The same turns and mirrors carry the whole set onto itself, and each row onto the other rows of its family. Which rows share a family with each named row? Give them in list order.
These 32 rows form 4 families of 8 rows each.
q444: [  5   3  39  34 -13  20 -10   1  -4   9 -15   5  23  25   2 -10  -8 -24
 -15  22   6   0   8  -8   9  22   6  -2  12  -9   5  11  -6   8   9 -10
 -29 -10  -3  14  13 -31  -4   1   0  -5 -28  -6 -19 -12  23  -1  20 -18
  19]
q949: [ 16   7  -9 -15  -1  12 -32 -28  -4 -10  21 -16 -12 -16   7  29 -14   7
   1   3  13  -3 -21 -13   9 -35  -2   7 -26 -18   9 -23   3 -15  24   6
  18 -34   1 -11  -3   5  -6   7   8 -20  23  -2  16  25   6 -12  -4  -4
   6]
q466: [ 33  -1  13 -13  40   2 -20  -6  31  22  -9 -13  -6  -3   4  -2 -25  -9
 -16   9  -5  -1  17 -32  22   4 -12  10   4   7 -21  27   2 -10  43  14
  -8   9  15 -16  18  -8   6   0  23 -21 -12   6  10  10   4  -1  -3  29
  27]
q994: [ 19   6  18 -27  19 -11  -7 -12  -4  15  -6  -5  20 -13   0  21 -15  13
   0   2  -1 -26 -25  -8  33 -16  -6 -15  13 -17 -22   2 -10  -7  25  -3
   4 -13  -3  -4 -16 -28  28  -1  12 -26 -17  10 -13  33   5 -14  -5  15
  20]
q126: [  1  11  -8  25 -23  14  -4  -5 -33   9  23 -19   1   6  -3 -15   5  -7
  16  19 -14 -12 -11  -7 -19   4  30  13  12   2  25 -24 -14  -2   2   9
  -9   0  -6   9   1   2 -30   0 -23  -1 -15   2   7 -17   3  16  -3 -44
   2]
q311: [  5  11 -15  26  -7  20 -12   1 -15  -2  33 -29   1 -11   9 -21   9 -13
  36  -1 -18   0   5   4  -9   7  19  10   9 -13  12 -24  -1 -14  10   6
   0 -30   7  10 -17  14 -25  -8 -23  -8   1  -9  14 -19   8  10   3 -30
  -4]
q164: [ 17  10 -13 -21  20  12 -17 -24  -6   6   9 -11 -31 -18  -5  24 -16   8
   1  24   7   1 -25 -33  -6 -31   7  10  -8  -5  11 -22   2 -15  34  24
  13  -7  -3 -21  -1  -1  -4  14  -1 -15  12   4  31  34   6  -1 -12   9
  25]
q555: [-11  22   5  28  -6  27   1   1 -33 -19 -10 -19  -5   6  -9  15  -2  -9
 -21  27 -27  -9  -2   2 -26  14  29  18   0  -2  24 -25  11   1  -1  17
 -18   5  -4  10   9   4 -26  15 -17  -4   4   2  12 -11  19   4   9 -25
  -7]
q511: [  8  11  34  38   1  10  13  -5  -3   7 -17 -14  24  15 -19 -10   5 -23
 -16  22   5 -21  14 -10   6  32   1 -14   6   4 -16  -2  -6  -3   4 -10
 -31   4   2  15   3 -13 -15  14 -10   0 -20 -18 -25 -18  24  -1  18 -19
  13]
q728: [ 19  -7 -10 -30  30  15 -10  -9   4 -16  11 -53  -1 -16  -6  18 -13  11
  25   5  -6  15  -3   6   6 -18  19  20 -16  -3 -14   0   5  -8  17  33
   1  -6  32 -15   9   9  -6  11 -11 -12   2  23  17  -5  -1  27   7  16
   2]
q345: [ -1  19   5  36  -3  -3   4  13  -7   6 -12  -3  14 -15  14 -20  10 -21
  -8  -5 -46 -37   8   5  10  36   9   1  29  -4 -18   5   4  -2   9   0
  -8   6   4  19 -15  -7   2 -14   2 -19 -13 -10  -1  -7   1  -8  -2 -19
   3]
q240: [ 19   0 -10 -46  34  -1  -4  -9 -18  -1  13 -38 -12 -10  -7  19 -10  25
  11  17 -14  -2  -2 -18 -13 -19  11  24  -2  -8  -6  -7  -5  -6  21  26
   9  -3   3 -22   1  -3  -1  10  -1  -3   3  36  27   5   4  12  -8  19
  12]
q483: [  7  11   8  24  -7  26   1  -9 -18   1  37 -22  17 -11  -3 -17  11 -13
  15   8 -10 -11   4 -10 -19   6   9  13  -7 -13  24 -18   5  -8  -1   0
  -8  -4 -10  15 -11   8 -35  -8 -12  13  -1  -7  20 -22   2   6   2 -45
 -11]
q64: [ 20  -2  33  -9  30   1 -21 -10  44   7   2 -26   3  -6  -1  -1 -11 -12
 -17   4   7   3   9 -21  27   0 -21  13   5 -13 -25  26 -16  -2  28  14
  -2  10  25   4  11  -3  10  -1  16 -19   7  18   8  -9 -10  -3  14  25
  26]
q14: [ 16  20  -9 -12  18  -2 -33 -34  -8   4  24 -10 -25  -7   3  39  -1  -7
   9  17  15  -3 -28 -18   5 -31 -13   5 -23  -2   3 -10  12 -19  13   5
  16  -7   2 -21   9  14  -4  10 -11   2  10   8  24  31   3 -12  -4   1
  23]
q5: [ 21   9  28 -18  25 -21 -21 -19  12  23 -10 -14  10  -6  -1  13  -8  -3
   4   1   0 -18 -26   7  34 -10 -20 -25   9 -28 -26  -6   6 -19  18  -5
   1  -3  12  -9   2 -12  28  15   1 -22   1   3 -15  40   6  -7  13  -1
  17]
q927: [ -2   6  45  31   3   8  -5  -5  11   5 -18  -7  11  23 -13  -7   3 -27
  -7  15   9   7   4  18  10  34  -8  -6  20 -19  -7   2  -6 -11  11  -3
 -25 -16  -6  20   2 -21   3  18 -19 -18  -6 -10 -18 -13  26   2  27  -4
  22]
q57: [  1  19  29  30   8 -22 -19   4  18  22   7  -8   7  -5  15 -27   5 -24
  -5  -8 -46 -30   7   4  16  34  -5   8  18  -8 -10   2   0  -9  13  -7
 -12   9  11  10  -2  14   0 -15  -7 -21  -5 -14 -16  -4   5   0  13 -27
   3]
q500: [  1   7  29  37  -8  14  13  -1   3   8 -22  -5  13  13  -4 -10 -13 -14
 -11  22   2 -13  -2   7  14  24  11   1   9   4  -2  10 -14  -1  20   2
 -33 -10 -17  19  -1 -38  -9   7 -11 -30 -21 -18 -21 -14  26   2  16 -14
  25]
q501: [ 19   5  10 -31  45  12 -18  -3   1  -3  22 -49   5 -13 -18  26  -5   6
   7  23  -3  13   0 -15  -4 -22   6  14 -21  -7 -11 -10   0 -21  10  13
   3   6  15 -29   0   9  -9   1 -16   4   0  35  20  -7   1  15  -1  27
   6]
q701: [ 25   4   7 -21  38 -16  -4 -18  23  12   0 -13  -6 -15  -3   7  -2  -8
  -9  10  16 -13  13 -39  13   6 -21  -1   5   1 -44  26  -5  -2  29  11
   1   9  19  -3   4  -1   7   5  12  -1  -8   7   5  12   7 -10   1  34
  34]
q280: [  8  21  -6  30  -2   2  -8   4 -11   9  39 -32  -3   1   4 -14  14 -17
  25  17 -15 -14   7  -6 -20   9   4  11  -8  -4  12 -22  -1 -20  -4 -10
  -5  -2 -12  -3  -2   9 -38  -4 -28  11  -6  -3   6 -26   6   7   2 -39
   5]
q270: [ 25   7  29 -29  33 -20 -10 -11   3  30 -16 -14  15 -18 -12  13  -6   4
  -8  19   4 -17 -12 -27  20  -7 -10 -17  -1  -9 -32   7  -2 -19  29  -3
  -4  -9  15 -27 -14 -14  20   4   5  -7  -3  -3 -11  34  16  -6  -4  19
  23]
q839: [ 29   4  10 -28  31 -15 -18   0  -1  26 -13   0  14  -4   8  10 -12  -2
   9   1   3  -9  -9  -9  14  -2 -15 -22  20 -28 -21   1  10 -12  26  -4
   4 -17   3 -15   0 -25  28  12  10  -8 -16  12  -7  37  15 -10  -7  22
  25]
q400: [ -6  20  23  35 -12 -17 -12   6 -13  20 -12   1  23 -12   6 -12  15 -31
 -20  11 -21 -31   1  -8   2  32   9  -6  16   2 -17  16   0   4   2  -6
 -21  12  22  17  -3   8  -9 -16  -7   2 -17 -16 -14  -5  13  -7   7 -25
   3]
q674: [ 10  17  11  33   3   4  -7   8  -1  10 -11   3  16   0  11 -24   2 -25
  -6   1 -44 -26  14  -1  11  35   9 -10  19  -6 -15  -1  18  -3   1 -10
 -16  21  19  10  11   1   3  -4   3  -5 -27 -10 -13   3   2   3   8 -30
  -6]
q185: [-16   8  15  21  -6  15  -6 -17 -25 -17  -7  -8   8   2  -8  14   5 -10
  -8  19 -11   6 -14  27 -17  11  25  19 -21  15  17 -11  22   3  -6  21
 -19   8  -9   3  12  12 -20  13 -31   4  -9 -11   6  -1  20  19   9 -25
 -10]
q795: [ 28   7   6  -5  37  15   3 -18  27   4  -8 -19  -5 -14  -5   8 -20  -6
 -11   7  -3 -12   5 -29  35  -3  -6   8   9   8 -34  26  -3  -4  37  26
  -7  15  21   7   6 -14   9  -1  18 -30 -11  11  18  10  -8  -4   6  29
  28]
q778: [ 19  -6   2 -38  47  15  -7  -7  -4   7  11 -43   9 -30 -12  12  -6   7
  15  13   8  19  -3  -2 -16 -16   8  16 -11  -5  -5  -4  13 -16  24  33
   3  -2   5 -19  -8   2  -8   5 -17   1   3  17  32   7   7  21  -8  27
   5]
q76: [-13  12   8  17  -7  14 -13 -12 -14 -30  -3 -17 -13  12   1  22 -10  -2
  -9  16 -18   3   3  26 -10  16  26  32 -24   6  20 -12  12  -5  10  14
 -20 -24  -6  -2   9   9 -22  15 -19 -21   5 -15  -3 -13  35  10  15 -15
  -6]
q283: [ 19   7  -4 -27  20  -8 -18 -35  -7   7  23 -10 -16 -14   2  27  -8  10
   3   2  13 -10 -18 -13  -4 -21 -13  18 -28   5  14  -7  15 -16  28  16
  14 -16 -19 -16   3  12  -8  13   4  -5  16  -4  27  28   9  -7 -18   1
  13]
q287: [-19  18  16  30  -6  10 -22   3 -24 -13 -11 -15  -5   7  -6  22  12 -24
 -17  34 -13  12  -7  19 -21  15  22  16 -18   4  14 -11  16 -16  -5   6
 -15  -3  -7 -14   7   7 -20  10 -40   4   4  -5   8 -14  25   7   5  -9
   4]

Which other rows belong to the same family as q795? q994, q345, q14, q500, q501, q280, q287
Which other rows belong to the same family as q701? q126, q164, q555, q511, q240, q270, q400
Which other rows belong to the same family as q283? q444, q466, q483, q839, q674, q185, q778

